In the data rows, 500 means zero.
How far apart are the two rows of each pair, measured in a hidden way? 0 means very close, and 30 very far. Two or three weighted sums of its numbers give each row a place; it is the straight-line distance between the places.
477 494 500 451 435 467 526 466 465 466 579 435 436 480 524 485 499 434 484 482 536
725 761 762 719 710 696 731 729 715 741 634 730 680 828 689 767 726 662 723 771 721 -> 1
471 520 533 460 473 435 521 499 469 502 574 467 458 477 508 504 532 499 502 500 539
418 440 435 470 477 467 358 433 488 415 406 467 498 464 362 455 370 337 549 448 410 -> 6
484 491 500 516 507 467 450 499 506 494 451 500 496 541 434 510 467 467 560 493 470
382 381 369 371 363 337 419 433 352 417 345 369 345 455 393 377 402 434 435 362 388 -> 7
540 520 533 472 470 467 523 499 488 499 539 467 451 530 515 499 499 532 507 517 525
721 628 664 654 663 630 685 794 681 646 617 631 663 574 686 634 694 629 497 626 734 -> 11
439 357 337 413 391 435 398 401 412 374 374 402 441 393 362 352 370 369 365 389 370
343 377 369 390 388 467 387 368 378 355 328 402 419 412 402 388 370 304 374 367 360 -> 21
520 470 500 506 524 500 497 532 533 493 447 500 519 446 483 490 499 467 484 505 511
464 443 468 450 475 532 429 532 453 410 369 435 504 440 487 431 467 402 325 450 461 -> 11
497 432 468 455 453 435 487 499 445 491 456 467 447 462 444 461 467 564 440 443 464
566 615 631 600 610 565 627 630 600 623 560 599 587 569 627 627 597 629 571 631 633 -> 24
472 533 533 500 514 500 493 565 500 520 481 500 515 529 501 524 532 499 521 517 526
396 404 435 488 490 532 405 499 472 461 383 500 539 357 413 440 434 467 361 387 426 -> 15
624 592 566 573 561 565 543 532 578 559 592 566 560 589 550 560 564 532 591 589 557
456 543 533 483 516 500 479 499 472 479 528 500 534 519 457 528 499 532 513 504 512 -> 1
511 537 533 524 507 500 506 499 533 551 530 533 496 554 443 544 532 532 585 531 517
389 391 402 484 456 565 406 433 480 458 340 500 539 389 376 456 402 369 366 392 385 -> 8
670 662 664 669 659 630 601 663 692 710 589 664 655 671 491 672 661 662 684 627 662
514 557 533 500 511 532 505 565 507 534 503 500 532 518 488 521 532 532 509 514 536 -> 12
406 408 435 484 477 467 414 433 481 441 389 500 513 374 394 452 402 434 448 444 401
471 430 435 438 425 500 415 466 446 399 453 435 466 431 447 410 434 337 359 418 440 -> 2
453 392 402 362 343 304 495 433 361 408 450 336 312 416 478 368 467 467 380 404 443
470 391 402 396 380 337 443 466 399 441 416 402 356 427 466 399 434 499 416 407 426 -> 7
364 440 435 499 509 565 388 433 490 458 326 533 566 409 392 460 402 467 462 444 389
543 626 631 539 548 500 644 597 509 662 634 566 505 602 651 610 629 760 551 560 615 -> 4
359 385 369 406 421 402 386 335 377 396 394 435 421 449 373 411 337 434 495 402 350
494 543 500 537 540 565 482 466 527 506 441 533 559 558 469 522 499 434 534 548 455 -> 11
407 481 500 479 485 500 453 433 462 481 469 500 498 511 436 513 434 467 530 485 443
567 603 566 577 574 532 620 532 547 599 645 566 528 614 568 590 597 564 594 586 565 -> 6
362 389 369 296 304 369 375 401 313 322 378 303 310 401 415 334 370 337 393 363 385
606 650 664 697 704 728 627 663 682 654 619 697 727 578 649 675 661 597 556 635 644 -> 15
388 353 369 401 399 402 360 401 416 354 392 402 435 345 350 367 370 402 370 348 377
514 500 533 473 490 467 546 565 478 489 487 467 486 487 538 494 532 532 424 512 549 -> 10
458 468 468 467 466 467 446 499 464 498 393 467 448 559 416 487 434 467 525 444 465
503 477 468 503 489 500 486 532 528 516 472 500 482 453 447 496 499 499 513 478 497 -> 3
579 485 500 455 442 435 536 565 472 521 482 467 426 559 537 466 532 532 455 485 541
473 466 468 530 517 532 472 433 532 498 526 533 528 418 484 497 467 499 498 499 466 -> 5
408 364 369 376 359 369 422 368 395 391 375 369 373 397 421 378 402 434 409 411 369
538 582 598 597 609 696 539 630 594 556 461 599 639 572 577 592 564 402 493 547 589 -> 15
538 557 533 533 534 532 524 499 533 536 582 533 499 544 539 529 532 564 546 506 532
536 559 566 552 555 565 565 565 550 570 556 566 545 532 581 552 597 597 523 567 550 -> 7
401 427 402 452 466 435 407 466 444 448 417 467 457 419 404 434 434 467 472 405 417
513 530 533 590 572 565 502 499 581 558 541 599 584 537 392 561 499 467 574 529 483 -> 7
372 385 369 384 393 402 365 335 373 360 407 369 414 387 352 386 337 434 469 401 367
333 341 369 403 410 435 399 433 403 415 381 402 418 311 409 371 402 467 344 333 397 -> 5
370 282 304 312 287 369 368 433 354 328 357 303 308 302 420 278 402 337 237 275 381
644 680 664 662 653 630 694 696 640 694 659 664 630 687 665 669 694 597 637 638 694 -> 17
449 498 500 456 478 435 506 466 450 490 530 467 462 450 552 492 499 629 467 513 495
357 408 402 456 472 532 341 368 417 412 352 467 499 493 320 445 337 369 489 381 366 -> 17
409 330 337 349 344 337 407 433 376 346 342 336 334 325 483 326 402 434 319 338 391
460 423 435 417 407 369 410 433 438 433 523 402 412 431 443 424 434 467 474 427 454 -> 11
509 522 500 512 510 500 487 401 479 526 518 533 494 587 445 524 434 564 628 527 451
667 631 664 634 644 598 687 663 638 653 722 631 616 505 712 617 694 760 548 638 701 -> 14
449 526 533 439 476 467 476 466 434 472 529 435 470 521 519 510 467 564 497 489 491
561 562 566 565 566 565 503 532 592 561 561 566 570 558 467 561 532 532 583 575 532 -> 5
524 474 500 470 481 435 552 499 513 510 458 467 405 503 536 491 532 564 579 511 530
635 544 566 562 553 532 606 597 558 542 592 533 540 522 626 545 597 564 473 564 600 -> 23
623 706 697 665 686 696 642 597 675 660 669 664 652 681 654 700 661 662 714 719 660
351 389 369 411 413 467 365 302 402 367 439 435 458 358 426 391 370 402 408 386 326 -> 17
436 390 435 516 498 532 400 401 532 468 470 533 531 393 415 466 402 467 469 446 408
524 474 468 423 420 369 464 401 426 399 440 402 389 552 436 438 434 434 525 497 447 -> 10
618 621 598 614 607 598 646 663 610 620 627 599 587 540 657 586 661 629 517 609 656
549 523 533 497 517 467 524 565 505 519 465 500 487 563 446 514 499 532 552 517 545 -> 15
505 518 500 517 514 500 533 565 508 500 489 500 511 526 516 514 532 434 466 511 525
715 723 729 728 730 728 688 729 746 694 678 730 720 674 788 716 726 597 617 740 728 -> 10
552 567 533 563 556 565 491 532 557 551 476 566 573 617 488 562 532 467 557 558 487
561 502 533 509 503 532 551 565 508 501 500 500 519 512 545 506 564 499 406 495 552 -> 5
509 539 566 540 561 500 503 433 513 513 610 533 562 529 536 573 467 597 584 571 510
616 523 566 567 561 467 598 565 574 562 548 566 521 519 533 555 564 629 583 570 576 -> 5
545 533 533 532 535 500 536 499 521 523 504 533 525 562 495 545 499 499 553 523 528
495 516 500 485 493 467 477 466 483 517 560 500 469 471 482 489 532 597 546 478 502 -> 10
425 418 435 487 498 500 411 499 513 456 400 500 502 396 495 459 467 467 433 452 421
600 701 697 652 649 663 663 663 634 652 748 664 665 613 697 683 694 597 594 673 683 -> 17
503 555 533 543 548 565 427 466 555 551 486 566 576 586 386 550 499 499 627 546 467
530 533 533 559 558 532 540 499 528 527 570 566 564 516 505 528 532 532 532 528 508 -> 1
522 500 533 567 569 565 538 532 578 555 502 566 581 451 566 552 499 564 515 566 537
392 344 369 389 366 369 396 433 410 366 374 402 396 334 412 354 402 337 356 372 387 -> 3
358 369 337 261 258 239 352 335 280 333 327 271 236 463 346 321 337 369 471 339 349
459 491 500 441 457 402 503 433 461 504 482 435 419 477 435 482 467 597 604 506 487 -> 3
508 599 598 622 631 663 538 532 612 627 574 631 658 558 489 623 532 597 639 593 555
572 553 533 524 527 532 576 597 527 553 557 533 526 531 600 522 597 597 494 531 565 -> 6
534 592 598 569 587 598 572 565 579 587 564 566 575 561 575 598 597 597 559 587 580
558 541 533 522 504 532 565 499 509 503 571 500 506 553 629 520 532 467 520 527 527 -> 7
688 716 697 689 684 663 690 630 696 663 805 664 689 551 753 674 726 695 605 697 714
451 427 435 518 502 565 408 433 513 485 425 533 569 408 396 468 434 434 417 420 427 -> 19
521 495 500 456 432 435 555 466 465 506 553 435 408 480 583 476 532 532 492 491 540
439 438 435 361 365 337 453 401 396 434 501 369 337 456 422 427 434 499 525 441 471 -> 8
528 477 468 402 418 369 456 532 435 461 399 402 376 558 437 435 467 499 552 472 531
499 508 500 463 482 467 472 466 470 450 518 467 476 524 471 488 499 434 532 513 494 -> 3
606 582 566 570 570 598 560 597 574 573 476 566 584 615 563 565 532 532 537 572 570
651 640 631 609 614 630 651 729 612 629 599 599 615 604 649 607 661 564 513 597 681 -> 4
434 385 402 485 465 500 413 433 476 441 443 500 485 402 473 421 434 434 406 404 398
319 332 337 276 284 304 314 302 304 278 340 271 298 372 317 308 305 304 389 351 329 -> 8
492 474 500 572 548 630 509 532 558 516 488 566 604 436 519 520 499 402 405 473 486
517 523 533 490 513 435 529 499 495 538 560 500 471 500 547 532 532 629 544 531 531 -> 11
572 589 566 535 555 500 526 565 557 548 428 533 564 623 506 569 532 564 597 632 548
729 638 697 699 681 663 751 729 696 708 698 697 645 607 760 668 726 662 555 665 731 -> 12
335 372 369 401 383 467 357 335 381 387 460 402 449 335 386 395 370 434 359 366 347
536 537 533 569 579 532 599 532 558 558 527 566 537 526 581 558 532 532 539 554 521 -> 14
357 370 337 357 356 402 374 335 334 349 431 369 369 395 378 341 337 369 402 331 351
311 354 337 328 335 435 327 368 307 299 427 336 403 327 360 313 337 239 273 308 362 -> 9
387 392 402 504 496 500 422 368 466 476 427 533 516 406 406 459 402 532 469 418 370
422 416 402 458 442 467 427 433 453 439 430 467 456 407 368 429 402 402 461 396 419 -> 11
570 537 533 557 541 532 523 565 585 592 468 566 538 581 520 550 564 532 562 554 521
383 396 402 334 338 304 427 401 346 405 440 336 324 428 420 379 434 467 442 380 407 -> 3
385 401 402 348 365 435 443 466 344 377 390 336 382 401 508 374 402 369 325 362 446
481 395 402 514 478 500 499 433 506 487 412 500 492 425 494 453 467 499 414 459 417 -> 17
568 543 533 480 479 402 549 565 491 497 482 467 446 612 537 499 532 499 567 549 557
608 559 566 566 567 565 598 630 560 606 541 566 568 577 639 565 597 629 479 582 587 -> 13
563 564 566 588 588 532 668 597 560 568 614 566 554 517 646 572 629 597 517 581 600
380 358 369 399 377 402 366 302 413 368 461 402 401 350 366 382 337 369 442 385 369 -> 10
450 450 435 402 393 369 496 433 418 471 521 402 351 447 450 428 467 467 520 424 483
466 555 500 474 483 500 497 499 441 449 475 467 509 543 527 490 499 402 474 528 499 -> 15
418 438 435 503 478 500 442 466 473 446 440 500 504 415 466 455 434 402 418 432 417
403 428 402 494 474 532 388 401 488 503 407 533 512 450 406 460 402 499 499 422 395 -> 9
573 533 533 536 534 532 563 565 514 492 533 533 530 522 596 521 532 499 462 529 570
479 452 468 496 490 467 445 433 475 472 480 500 499 495 388 484 434 467 493 470 438 -> 17
516 565 566 547 547 532 499 532 567 535 577 533 554 493 516 561 532 564 590 566 563
564 576 566 588 579 532 556 532 599 597 579 599 569 522 494 557 564 564 633 569 578 -> 7
653 642 664 668 652 630 620 630 665 627 605 664 664 609 612 660 629 564 579 651 634
457 484 468 455 475 435 509 433 458 470 590 435 414 454 516 482 499 532 546 485 489 -> 15
540 529 533 472 479 467 520 565 507 489 566 467 499 482 543 513 532 499 470 522 562
420 381 402 401 397 435 415 433 402 360 414 402 443 382 463 379 402 337 336 384 400 -> 1
338 318 304 294 292 369 342 302 284 291 370 303 326 369 371 281 337 337 314 307 327
541 533 533 545 557 598 487 597 553 502 468 533 602 502 537 519 532 467 430 515 520 -> 9
405 451 468 462 485 435 458 401 443 460 502 467 473 448 438 484 434 532 515 463 426
483 550 533 518 524 500 554 499 520 568 499 533 471 566 514 562 532 597 619 553 534 -> 24
553 503 500 534 524 500 505 532 555 529 522 533 540 467 481 503 532 532 542 514 541
427 383 369 402 391 402 406 466 400 348 408 402 421 405 486 362 434 304 346 411 394 -> 10
538 572 566 493 503 467 591 565 493 551 560 500 460 570 580 537 564 597 555 551 583
373 410 402 350 378 369 367 401 359 337 421 336 385 412 382 380 370 369 394 413 398 -> 20
504 528 533 523 556 532 518 532 508 479 545 533 579 427 576 519 532 564 406 558 526
491 585 566 539 569 630 514 532 515 542 603 566 590 536 542 563 532 499 534 549 554 -> 28
358 419 402 401 413 500 405 401 386 389 442 402 442 363 501 399 467 402 290 400 400
553 583 566 546 546 565 532 597 571 554 519 533 557 535 566 557 597 532 527 552 571 -> 10
510 526 500 442 446 435 509 433 429 456 539 435 422 597 470 493 467 467 571 498 486
456 373 402 486 464 435 465 401 489 445 420 467 455 389 440 420 434 434 454 400 414 -> 11
535 553 533 542 543 565 471 499 541 512 514 533 547 626 475 546 499 434 599 545 490
340 392 369 416 414 500 399 368 405 387 422 435 443 365 428 389 402 369 408 383 383 -> 14
561 535 533 537 541 500 528 532 539 513 476 533 506 598 517 522 532 467 596 544 522
535 567 566 553 551 565 552 499 520 565 505 566 572 632 516 578 499 532 575 566 502 -> 8
456 513 500 493 514 532 445 499 486 485 468 500 525 512 481 507 499 467 463 497 472
442 455 468 474 478 500 463 466 478 472 477 467 496 432 424 472 467 467 466 447 457 -> 10
515 521 533 537 536 532 538 466 548 534 561 533 526 467 540 530 532 499 530 535 517
496 412 402 406 389 402 449 368 432 377 488 402 381 406 479 392 434 369 418 426 422 -> 6
297 331 337 248 273 271 317 335 244 280 372 271 277 367 387 303 305 369 332 325 320
421 469 435 431 448 467 431 433 416 434 549 435 458 428 482 432 467 467 454 450 448 -> 7
673 617 598 621 594 598 612 565 627 628 547 631 590 660 611 618 597 597 612 653 599
420 513 533 477 491 467 477 466 476 499 550 500 501 456 493 514 532 532 510 500 505 -> 10
629 562 566 550 547 565 594 597 552 572 547 566 545 599 615 548 597 564 508 569 600
467 501 500 496 499 565 508 532 491 491 480 500 537 410 531 492 499 467 423 477 519 -> 11
563 624 631 560 576 565 575 597 575 615 598 566 577 596 541 602 597 629 616 588 619
571 602 598 595 591 565 584 532 571 608 608 599 579 587 517 608 564 564 610 608 559 -> 6
660 507 533 634 592 630 613 663 659 562 513 599 627 433 630 531 597 532 422 554 602
382 447 435 519 522 598 429 466 504 474 466 533 545 352 434 456 467 434 436 418 457 -> 17
460 371 369 455 401 435 459 368 443 426 483 435 390 387 467 406 434 434 419 399 393
644 587 598 604 581 565 596 630 620 624 566 599 566 617 541 583 629 564 599 585 604 -> 2
504 517 533 527 532 500 547 532 519 520 505 533 510 508 540 529 532 499 488 513 522
432 330 369 436 390 467 449 368 439 360 422 435 430 293 507 368 434 369 276 379 379 -> 8
486 570 566 553 579 532 531 499 541 543 523 566 559 587 533 584 499 532 634 595 509
539 492 533 533 549 500 560 532 510 515 618 533 524 427 559 502 564 597 459 502 535 -> 23
618 533 566 634 621 663 614 597 627 593 542 631 626 529 660 578 597 564 454 579 569
527 542 500 432 430 435 507 433 450 457 441 435 417 619 451 477 467 467 588 558 490 -> 16
555 584 566 568 567 565 553 565 584 550 581 566 586 545 554 562 564 564 556 606 566
562 531 533 540 541 565 589 630 537 535 563 533 544 439 583 514 564 499 418 504 594 -> 4
598 572 598 571 549 532 612 597 553 566 521 566 541 600 616 576 564 532 540 592 599
534 501 500 573 541 532 502 499 571 547 522 566 544 501 458 534 532 467 551 499 487 -> 14
702 715 697 681 666 630 676 663 680 703 698 664 649 704 638 691 694 629 695 659 705
440 431 435 415 413 369 441 433 434 472 465 402 391 436 353 425 467 532 537 416 452 -> 10
539 661 631 670 687 696 608 663 656 660 697 664 681 551 648 666 661 597 571 626 638
624 510 500 569 536 532 508 499 597 521 394 566 533 622 432 527 467 402 611 554 490 -> 16
574 560 566 565 578 565 516 565 588 554 489 566 594 568 507 562 532 499 587 579 559
574 579 566 532 521 467 589 532 541 556 618 533 516 553 558 558 597 564 580 582 590 -> 5
349 379 369 302 306 369 350 368 327 369 349 336 323 450 381 353 337 337 435 379 353
488 482 500 498 500 532 462 532 493 463 497 500 531 474 524 493 499 434 372 486 474 -> 25
404 346 369 427 428 467 426 466 395 356 355 402 480 301 463 375 402 369 218 348 399
554 535 533 487 485 435 603 532 492 525 552 467 447 536 583 515 564 564 547 553 573 -> 26
490 499 533 545 548 532 513 597 559 514 507 533 577 402 531 526 532 532 416 502 533
396 411 402 483 475 467 390 368 452 447 467 500 481 460 374 451 402 467 506 409 380 -> 12
408 442 402 408 385 402 423 401 382 445 424 402 365 554 422 423 434 402 511 401 400
400 349 337 372 355 337 421 433 375 354 509 336 343 290 411 343 402 337 337 332 403 -> 16
439 452 435 399 408 435 400 433 390 403 377 402 407 520 441 429 402 434 453 452 403
607 652 631 594 602 630 630 565 577 623 678 599 602 630 643 619 629 629 574 604 621 -> 13
487 496 533 556 560 598 501 597 565 545 483 566 588 427 524 536 532 499 427 503 546
518 522 533 449 477 435 562 499 426 467 550 435 435 525 608 484 532 564 449 491 530 -> 1
497 453 468 508 495 500 525 532 502 483 531 500 499 440 543 477 532 467 422 464 483
675 630 631 620 612 532 645 663 634 659 600 599 573 655 541 632 629 629 649 629 663 -> 6
491 587 566 523 532 565 498 466 522 544 569 533 526 625 571 583 499 532 619 576 508
470 413 402 494 455 532 420 368 505 437 457 500 485 448 426 436 434 337 470 433 404 -> 12
345 368 369 348 361 304 366 401 357 387 319 369 360 400 353 379 337 499 469 390 373
486 591 566 551 572 532 429 466 550 575 478 566 570 666 426 607 467 532 699 584 475 -> 4
477 522 533 543 561 532 453 499 553 546 497 566 591 507 382 563 467 564 592 570 481
536 564 533 551 545 598 530 499 553 530 540 533 548 546 541 558 499 499 573 572 533 -> 26
567 539 566 550 547 532 557 565 556 588 501 566 532 570 454 567 532 564 565 513 556
499 466 468 503 489 532 488 499 498 488 454 500 504 509 487 485 499 467 456 474 463 -> 7
471 511 500 479 486 467 500 532 486 494 553 467 470 463 545 484 532 467 454 490 513
492 461 500 492 482 467 501 499 508 496 504 500 510 413 484 497 499 564 458 499 514 -> 15
500 586 566 514 531 532 580 532 513 543 605 500 488 559 594 559 564 532 585 573 586
534 545 533 569 557 565 575 532 560 563 557 566 540 524 635 562 564 532 480 557 519 -> 17
553 542 533 485 489 467 562 532 507 529 528 467 460 562 520 515 532 564 563 537 571
478 377 402 409 409 402 442 466 430 362 440 402 404 358 516 383 434 402 386 432 453 -> 15
403 423 468 535 541 500 461 499 485 514 417 533 545 454 434 508 434 532 455 432 444
417 384 369 412 402 402 369 433 426 365 382 402 417 408 391 358 402 369 430 373 390 -> 12
492 479 500 458 470 402 505 433 453 483 535 467 414 508 509 493 467 597 562 512 479
375 361 402 440 422 435 428 433 417 394 461 435 442 328 496 407 434 402 308 375 392 -> 6
568 505 500 469 464 467 569 499 490 487 557 467 447 460 605 470 564 532 423 513 546
462 390 369 337 337 337 417 433 369 369 439 336 337 383 454 334 434 467 397 399 438 -> 2
551 610 598 587 604 663 540 565 578 582 585 599 620 573 675 600 597 597 509 571 595
538 628 598 605 605 630 606 565 606 614 680 599 609 534 651 635 597 597 584 636 593 -> 14
631 607 598 618 632 598 514 565 636 580 558 599 629 594 514 599 532 564 656 631 567
563 605 631 658 657 663 631 630 627 678 593 664 668 536 596 639 629 662 522 599 614 -> 8
376 340 369 351 363 369 378 433 354 348 290 336 374 341 409 330 370 434 327 339 376
436 529 500 477 499 532 468 466 481 492 595 467 524 419 459 499 499 499 474 483 519 -> 11
575 696 664 653 668 696 545 597 655 664 576 664 683 698 490 677 597 532 714 640 595
414 411 402 399 407 402 432 368 399 415 481 402 369 466 423 407 402 467 520 416 406 -> 2
480 484 468 458 447 435 459 401 456 445 498 467 426 539 469 479 434 402 540 496 434
590 521 566 515 513 467 591 532 510 542 546 500 455 596 594 528 564 597 555 502 566 -> 6
395 374 369 365 373 435 368 401 376 357 390 369 421 358 340 361 370 369 360 366 392
427 383 402 397 401 369 397 302 387 372 478 402 368 437 361 400 370 467 521 406 375 -> 1
425 497 500 511 533 565 416 466 493 473 523 533 576 443 463 517 434 434 454 469 464
492 474 500 473 459 435 569 532 479 523 592 467 417 436 561 487 564 597 464 461 529 -> 14
633 610 598 609 615 598 581 630 611 603 508 599 626 616 580 610 597 597 574 648 597
586 543 566 582 547 565 592 499 579 604 580 566 534 584 494 579 564 532 596 564 532 -> 15
669 720 697 700 701 663 705 630 692 715 718 697 668 663 655 714 694 727 715 734 692
480 500 468 442 434 500 469 433 444 490 482 467 439 571 472 479 467 467 526 465 472 -> 6
436 403 435 506 495 500 491 499 500 520 418 533 507 404 442 455 499 499 392 433 441
595 467 468 462 428 369 533 499 479 483 424 435 396 585 423 456 499 467 537 490 477 -> 5
556 580 533 505 501 500 514 532 498 575 483 533 479 684 482 541 532 564 630 532 527
340 392 369 307 322 402 378 368 325 343 422 303 333 374 359 336 402 402 400 364 387 -> 11
564 545 533 574 569 598 542 597 534 540 407 566 605 577 569 534 564 499 412 546 513
452 460 435 497 477 500 394 401 480 453 402 500 512 537 391 468 370 369 531 461 389 -> 16
